Rotation paths and how fast each direction turns (degrees each step):
Each turn is a multiple of 5 degrees from 10 to 175, or 0.
Each row of a path follows its step; steps can be skipped.
path 1
step 2: 1.221; 2.168; -2.161; 0.022; -0.763; 0.849; -0.025; 1.135; -1.014; 1.410; -2.803; 1.190; 2.382; -0.975; 4.217; 2.466; 0.425; 0.363; -1.176; 0.097; 2.172; 0.154; -0.935; 0.448; 1.267; 0.342; -0.921; 1.163; -0.411; -2.371; -0.439; 0.842; 2.038; 0.744; 0.619; 0.349; -1.153; -0.264; -0.235; -0.748; -0.370; 0.678; -0.296; -2.078; 1.247; -1.516; -1.953; -0.744; 0.360; -5.156; 0.071; -0.639; 0.825; -0.504; -0.958; 2.799; -1.319; -0.582
step 3: -1.562; -0.193; -1.636; -0.326; 1.903; -0.077; 0.417; -0.903; -1.125; 0.172; -2.115; 1.150; 1.471; -0.439; 3.865; -0.388; -0.362; -2.196; -2.695; -0.797; 1.812; -0.567; -0.227; 0.607; -0.704; 1.912; -0.768; -2.917; 0.300; -0.815; -0.607; 1.364; 0.026; -0.293; -0.780; 0.252; 1.067; -0.892; 2.174; -2.630; -0.049; 2.416; 0.559; -2.385; -2.585; 0.678; 1.547; -3.174; 0.992; -2.339; 0.185; 0.847; -2.234; 0.587; 0.769; 1.871; -0.466; -1.102
step 8: -2.177; -0.630; -0.262; 0.471; 0.213; 2.475; -1.742; 0.366; -2.068; -0.990; 0.149; 0.090; 2.068; -0.247; 2.867; 1.520; 0.569; -2.675; 2.910; -1.313; -1.701; -0.212; -1.716; -0.205; 0.734; -0.771; -1.052; 2.258; -0.746; -0.874; -0.743; -1.901; -0.820; 2.221; -0.282; 1.378; -0.410; 1.006; -0.727; -2.505; -1.011; 0.925; -2.395; -0.460; 0.185; -3.770; -0.815; -0.955; -0.418; -0.715; 0.890; 0.176; 0.423; -0.395; -1.193; 3.307; -2.903; -0.151
step 16: -2.354; 0.870; 1.714; 0.208; -0.339; 0.257; 2.850; -0.643; 0.308; -1.316; 1.342; -0.566; 0.090; -1.239; 0.622; 0.029; 0.540; -0.455; 4.160; -0.348; -0.112; -1.677; 2.227; -1.176; 0.669; 1.955; 0.240; -0.414; -1.727; -1.663; -2.363; -1.743; -0.676; 1.560; -0.115; 1.375; -0.181; -0.094; 0.857; -1.488; -0.913; 3.022; 1.999; 0.853; -0.659; 0.633; 0.573; -1.913; -3.200; -0.947; -1.011; 1.864; -1.008; 1.964; -1.951; 2.268; -2.106; 1.153
step 19: 0.896; -2.245; -1.607; -0.708; -2.483; 0.202; -0.981; -0.509; -2.271; 1.734; -0.153; -1.652; 0.419; 2.282; 0.996; 0.169; 1.293; 0.575; 0.997; 0.208; 0.675; 1.356; -0.746; -0.680; 0.229; 0.231; 2.479; -0.221; -0.492; 1.002; -2.349; -1.206; 0.184; 0.429; -0.011; 1.784; 2.765; -1.359; -2.422; -0.244; 1.879; 0.871; 0.050; -0.782; 0.015; -1.401; 0.438; -2.449; 1.096; -2.356; 0.460; -2.060; -1.306; -1.256; -5.217; -0.375; -2.134; 0.849
step 22: -1.911; -3.607; 0.780; -0.434; -2.273; 0.056; 0.126; -0.673; -0.141; 0.993; 0.074; -0.860; -1.314; 2.139; 1.456; -1.841; 0.917; -2.070; 0.246; -2.790; 0.375; -0.716; 3.043; -0.184; 0.252; 0.307; -1.921; 0.350; 0.009; -0.385; -1.618; 1.842; 0.528; -1.533; -1.873; 1.349; -0.359; -0.049; 0.440; 1.723; -1.323; 1.669; 1.048; 0.189; -1.067; 2.048; 2.459; -0.605; -2.249; -1.440; -2.918; 2.411; -2.568; 0.140; 0.758; 0.985; -2.113; 0.492
step 23: -0.613; -2.114; -0.002; -0.360; -2.659; 1.306; 0.182; 1.412; -0.887; -0.624; -3.207; -1.369; 0.770; 1.392; 1.846; -2.191; 0.363; -1.511; 1.160; -0.049; -1.173; 0.212; 2.746; -2.617; 0.838; -0.712; 0.812; 2.607; -0.192; 0.241; -2.195; -1.537; 0.126; 0.256; -1.638; 0.234; 0.177; 2.245; 0.608; 1.459; -0.717; -2.203; 1.475; 0.118; 1.328; -1.569; -1.283; 0.475; -0.114; -3.225; -2.482; 0.675; -2.123; -0.455; -2.732; -0.197; -0.833; 1.001
0.771; 0.310; -0.356; 0.102; -0.530; 0.623; -0.270; -0.158; 0.218; 0.044; -0.187; 0.153; 0.043; 0.244; -0.681; -0.268; 0.014; -0.073; 0.082; 0.803; -0.023; 0.510; 0.379; 0.135; 0.361; -0.021; 0.082; -0.209; -0.244; -0.676; -0.556; 0.779; 0.349; -0.189; -1.240; -0.288; 0.631; 0.473; 0.429; -0.045; 0.288; -0.060; 0.015; 0.028; -0.259; -0.446; 0.832; 0.558; -0.206; -0.308; -0.367; 0.415; 0.415; -0.502; 0.311; -0.325; 0.361; 0.010  10
-0.483; -0.507; 0.411; 0.386; -0.107; 0.440; -0.411; -0.390; -0.492; 0.270; -0.270; -0.529; -0.551; -0.554; 0.134; -0.016; 0.633; 0.211; 0.393; 0.235; -0.259; 0.146; -0.327; -0.634; 0.662; -0.426; -0.229; -0.384; -0.307; 0.508; 0.181; 0.346; -0.369; -0.271; -0.393; -0.039; 0.120; -0.177; -0.197; 0.768; -0.657; 0.289; -0.264; -0.183; -0.007; -0.326; 0.116; -0.537; 0.592; 0.257; -0.239; 0.299; 0.837; -0.004; 0.114; -0.594; -1.108; 0.049  100
0.296; 0.964; 0.334; -0.209; -0.094; -0.388; 0.218; -0.189; 0.290; 0.110; 0.079; -0.533; 0.353; 0.267; 0.149; 0.153; 0.571; 0.091; 0.010; 0.434; 0.677; -0.040; -0.851; -0.728; -0.203; -0.358; -0.703; -0.687; 0.550; -0.136; -0.049; -0.085; 0.579; -0.526; 0.227; -0.200; 0.506; -0.245; -0.263; -0.200; 0.341; -0.053; -0.069; -0.048; -0.503; 0.114; 0.593; 0.353; 0.880; -0.486; 0.770; -0.184; -0.609; 0.168; -0.170; -0.054; -0.528; -0.215  45
0.707; -0.108; 0.610; -0.199; -0.217; 0.006; 0.397; 0.650; -0.393; 0.287; -0.495; 0.226; 0.322; -0.154; 0.177; -0.104; -0.040; -0.292; 0.290; -0.059; -0.077; 0.079; -0.552; 0.712; 0.659; -0.150; -0.042; -0.048; 0.666; 0.096; 0.340; 0.018; -0.658; 0.382; 0.191; 0.876; 0.595; 0.215; -0.120; 0.837; 0.098; 0.343; -0.132; 0.006; -0.412; -0.184; -0.526; 0.946; -0.255; -0.569; -0.021; -0.380; 0.333; 0.001; -0.735; -0.486; 0.244; -0.597  170
-0.327; -1.148; -0.425; 0.100; -0.058; -0.194; 0.564; 0.013; 0.059; 0.749; -0.350; 0.774; 0.732; 0.001; -0.512; -0.146; -0.361; 0.446; 0.298; 0.665; 0.126; 0.398; -0.557; 0.102; -0.689; 0.066; 0.059; -0.711; -0.802; -0.057; 0.128; -0.028; -0.091; 0.000; 0.353; -0.205; -0.240; -0.240; -0.696; -0.348; 0.505; 0.135; 0.240; -0.165; 0.077; -0.025; -0.274; -0.104; 0.285; -0.676; 0.179; 0.722; 0.417; 0.011; 0.184; -0.006; -0.032; -0.634  45
0.030; 0.405; -0.170; 0.262; -0.863; 0.031; -0.148; 0.412; 0.387; 0.486; 0.199; 0.148; 0.712; -0.525; -0.867; 0.237; -0.254; -0.055; -0.314; -0.314; -0.185; 0.130; -0.312; 0.613; 0.217; -0.843; -0.233; 0.590; 0.106; 0.326; -0.099; 0.331; -0.156; -0.114; 0.196; 0.116; -0.081; -0.592; 0.216; 0.374; 0.978; -0.389; -0.498; -0.021; -0.231; -0.311; 0.197; -0.865; -0.554; 0.412; 0.043; -0.039; -0.289; -0.065; 0.151; 0.502; -0.970; -0.023  55
path 2
step 1: 2.173; -1.278; 1.236; -0.144; -1.080; 0.190; 0.164; 1.692; 2.625; -0.208; -0.467; 0.914; -0.918; -0.686; 0.444; 2.387; -0.195; -1.978; 1.064; -0.384; -0.267; 1.561; -0.664; 0.552; -0.889; -1.178; -0.142; 1.572; -0.948; 3.038; -3.050; 0.337; -0.088; -3.752; 0.760; -0.996; -1.117; -0.641; -2.079; 0.560; 0.337; -1.264; 0.995; 0.470; 0.550; 1.140; 0.448; -2.895; -0.492; 0.096; -0.733; -1.702; 3.101; -0.739; -0.530; -2.346; 1.372; -2.711
step 5: 1.041; -0.645; -1.993; -1.773; -0.098; -0.476; -2.435; -0.476; 1.168; 0.183; -1.426; -0.086; -1.413; -1.189; -0.711; -2.344; 0.889; -1.754; 1.518; -1.589; 0.482; -0.519; -0.134; 1.953; -1.519; 0.889; -0.609; -2.162; -1.332; 1.566; -2.460; 2.399; -1.712; 1.270; 1.354; -0.930; 2.790; -3.406; 0.930; 1.232; -0.724; 0.103; 3.043; 1.242; -0.320; -0.186; 0.460; -0.966; -0.921; 0.358; -0.398; -2.046; 1.384; -1.742; 0.271; -2.740; -0.199; -0.941
step 8: 0.396; -3.048; 1.983; -0.936; -0.584; -0.290; 0.286; -0.228; -0.311; -0.115; 1.905; -1.395; 0.038; -1.276; 0.718; 0.522; -0.295; -3.323; 0.877; -1.768; 2.871; 0.803; -0.231; -0.144; -0.354; -0.431; -0.789; 0.789; 0.888; -0.178; -2.471; 0.031; -3.247; 0.098; -0.136; -0.031; 0.775; 0.943; -1.427; 0.876; 0.129; -2.558; 1.934; 0.731; -0.352; -0.504; -0.053; -3.856; -1.290; -0.662; -1.395; 0.930; 0.925; -2.212; 1.552; -3.207; -2.566; -0.647
step 10: -0.002; -1.666; -1.080; -0.724; -1.340; -2.043; -0.328; 1.851; 2.832; 0.597; 0.007; -0.431; -2.903; -1.300; -0.746; 2.403; 2.290; -3.148; 0.054; 0.179; 0.410; 0.337; -0.949; -0.428; -2.206; 0.657; -0.986; 1.327; 0.159; 0.770; -0.938; 1.450; -1.816; -2.058; 1.238; 0.424; 0.821; -1.420; -1.729; -0.766; -0.795; -1.251; 3.426; 0.270; 1.413; 0.697; 0.909; -3.104; 0.593; 1.760; -0.570; -0.211; 2.291; -0.352; -1.498; -2.188; 0.530; -1.102
step 18: 1.039; 1.406; -0.638; 1.601; -0.655; -1.105; 2.084; -0.224; 0.442; -1.100; 1.062; -0.414; -0.792; 0.197; 0.910; -0.624; 1.290; -2.512; 0.877; -0.445; -0.803; 0.943; 0.207; 1.555; -0.228; -0.145; 2.156; 2.097; -1.409; 1.345; -3.026; 0.370; -3.029; -3.296; -0.579; 0.319; 0.408; -0.090; -1.391; -0.253; -0.746; -1.591; 1.959; 2.275; 0.511; -0.417; 0.715; -1.893; -0.548; 0.280; 0.944; -2.211; 3.528; 0.633; 2.057; -1.326; -2.379; -2.062
step 23: 2.220; 0.897; -1.561; -0.229; 1.094; -2.273; -1.397; -2.258; -1.666; -0.727; 0.758; 1.445; -0.397; -1.297; -1.370; -1.031; 1.516; -0.216; 0.247; 1.174; 0.121; 0.987; -0.792; 0.882; -1.675; -0.759; -0.021; 0.316; -0.835; -1.252; -3.203; 1.156; -1.227; 0.530; 2.772; -1.119; 1.281; -1.720; -0.833; -0.634; 0.964; 0.388; 2.875; 2.952; 1.080; -0.753; 2.380; -1.195; -2.288; -0.515; -1.319; -2.850; 2.336; -0.981; 0.284; -0.534; -2.018; -0.956
step 26: 0.893; -2.667; -0.293; -0.674; 0.369; -0.188; 1.020; 1.106; 2.079; -0.465; 0.802; 0.757; -0.625; 0.151; -0.216; 0.533; 0.536; -2.531; 1.366; -1.539; 0.744; 2.147; -0.336; -0.393; -1.427; 0.730; -1.888; -0.490; -1.183; -0.184; -2.673; 2.855; -3.221; -1.870; 1.405; 0.633; 0.588; -1.225; -1.850; 3.073; -0.511; 0.153; 1.893; 1.509; 1.182; 0.443; 0.501; -2.012; -1.714; 1.893; 0.129; 0.170; 0.696; 0.457; 0.880; -4.230; 0.156; 0.078
-0.238; -0.537; 0.232; -0.138; 0.339; -0.318; 0.000; -0.109; -0.620; -0.302; -0.219; 0.323; -0.188; 0.208; 0.161; 0.496; -0.274; 0.190; 0.195; -0.192; 1.033; 0.064; 0.504; 0.633; -0.034; -0.258; 0.027; -0.421; -0.135; -0.184; 0.312; -0.493; -0.537; 0.437; 0.206; -0.351; -0.152; 0.044; -0.073; -0.711; -0.230; 0.194; -0.650; -0.295; -0.463; -0.014; 0.224; -0.235; 0.419; -0.927; 1.013; 0.688; 0.156; 0.163; 0.490; -0.938; 0.334; 0.213  85
0.772; -0.069; -0.037; 0.584; 0.055; -1.013; 0.593; 0.032; -0.075; -0.125; -0.407; -0.464; -0.672; 0.053; -0.569; 0.457; -0.049; 0.480; 0.111; 0.371; 0.390; 0.458; 0.567; -0.025; -0.203; 0.319; -0.004; 0.075; 0.223; 0.049; 0.134; 0.200; 0.520; -0.598; 0.571; 0.174; 0.005; -0.134; -0.166; -0.218; 0.065; 0.557; 0.506; 0.724; 0.597; 0.095; 0.087; 0.572; -0.947; -0.277; 0.235; 0.079; -0.082; 1.007; 0.180; 0.236; 0.230; -0.158  135
-0.062; 0.598; 0.606; 0.413; 0.461; 0.331; -0.067; 0.002; 0.125; -0.153; -0.211; -0.497; -0.344; -0.205; 0.000; 0.820; 0.058; 0.690; -0.054; -0.769; -0.624; -0.085; 0.171; 0.166; 0.473; 0.145; 0.644; 0.140; -0.769; 0.143; -0.112; -0.395; 0.336; 0.034; -0.534; -0.540; 0.381; 0.103; -1.215; -0.325; -0.549; -0.208; -0.115; -0.001; -0.733; -0.182; 0.014; 0.639; -0.104; 0.784; 0.261; -0.087; 0.388; 0.031; 0.009; 0.058; 0.129; -0.350  20
-0.330; 0.156; -0.332; -0.101; -0.231; -0.197; -0.106; 0.628; -0.326; -0.348; 0.125; 0.592; -0.195; 0.445; 0.786; 0.269; -1.067; 0.438; 0.004; -0.171; -0.099; -0.236; -0.190; -0.019; -0.237; 0.203; 0.666; 0.600; 0.136; -0.225; 0.155; 0.368; -0.138; -0.161; -0.451; 0.630; 0.220; 0.442; -0.137; 0.380; -0.471; 0.126; 0.111; 0.359; 0.324; 0.075; 0.041; -1.053; -0.777; 0.456; 0.201; 0.862; -0.413; -0.272; 0.318; -0.087; 0.054; -0.817  40
-0.493; -0.290; -0.048; -0.612; 1.286; -0.254; 0.417; 0.362; 0.005; 0.130; -0.407; -0.523; 0.536; -0.435; 0.339; -0.371; -0.837; 0.633; 0.276; 0.685; -0.394; 0.484; 0.377; -0.298; 0.175; -0.211; 0.067; 0.582; -0.489; 0.121; -0.619; 0.261; -0.248; 0.148; -0.067; -0.036; -0.689; -0.342; -0.174; -0.156; -0.362; -0.327; -0.215; 0.136; 0.282; 0.834; 0.310; 0.017; 0.243; -0.540; -0.602; -0.068; 0.283; 0.111; -0.023; 0.147; -0.279; -0.114  70
-0.455; 0.103; 0.173; -0.404; -0.449; -0.389; 0.727; 0.067; 0.095; -0.200; 0.179; 0.777; 0.221; -0.240; 0.005; -0.015; 0.888; 0.604; -0.627; 0.265; 0.292; -0.464; -0.425; 0.104; 0.390; 0.346; -0.777; -0.077; -0.221; -0.316; -0.441; 0.685; -0.321; 0.236; 0.905; 0.036; -0.369; -0.353; -0.926; -0.162; -0.470; 0.404; -0.571; -0.668; 0.139; 0.035; 0.089; 0.029; -0.366; 0.525; 0.160; 0.253; -0.042; 0.057; 0.040; 0.594; -0.245; -0.126  110
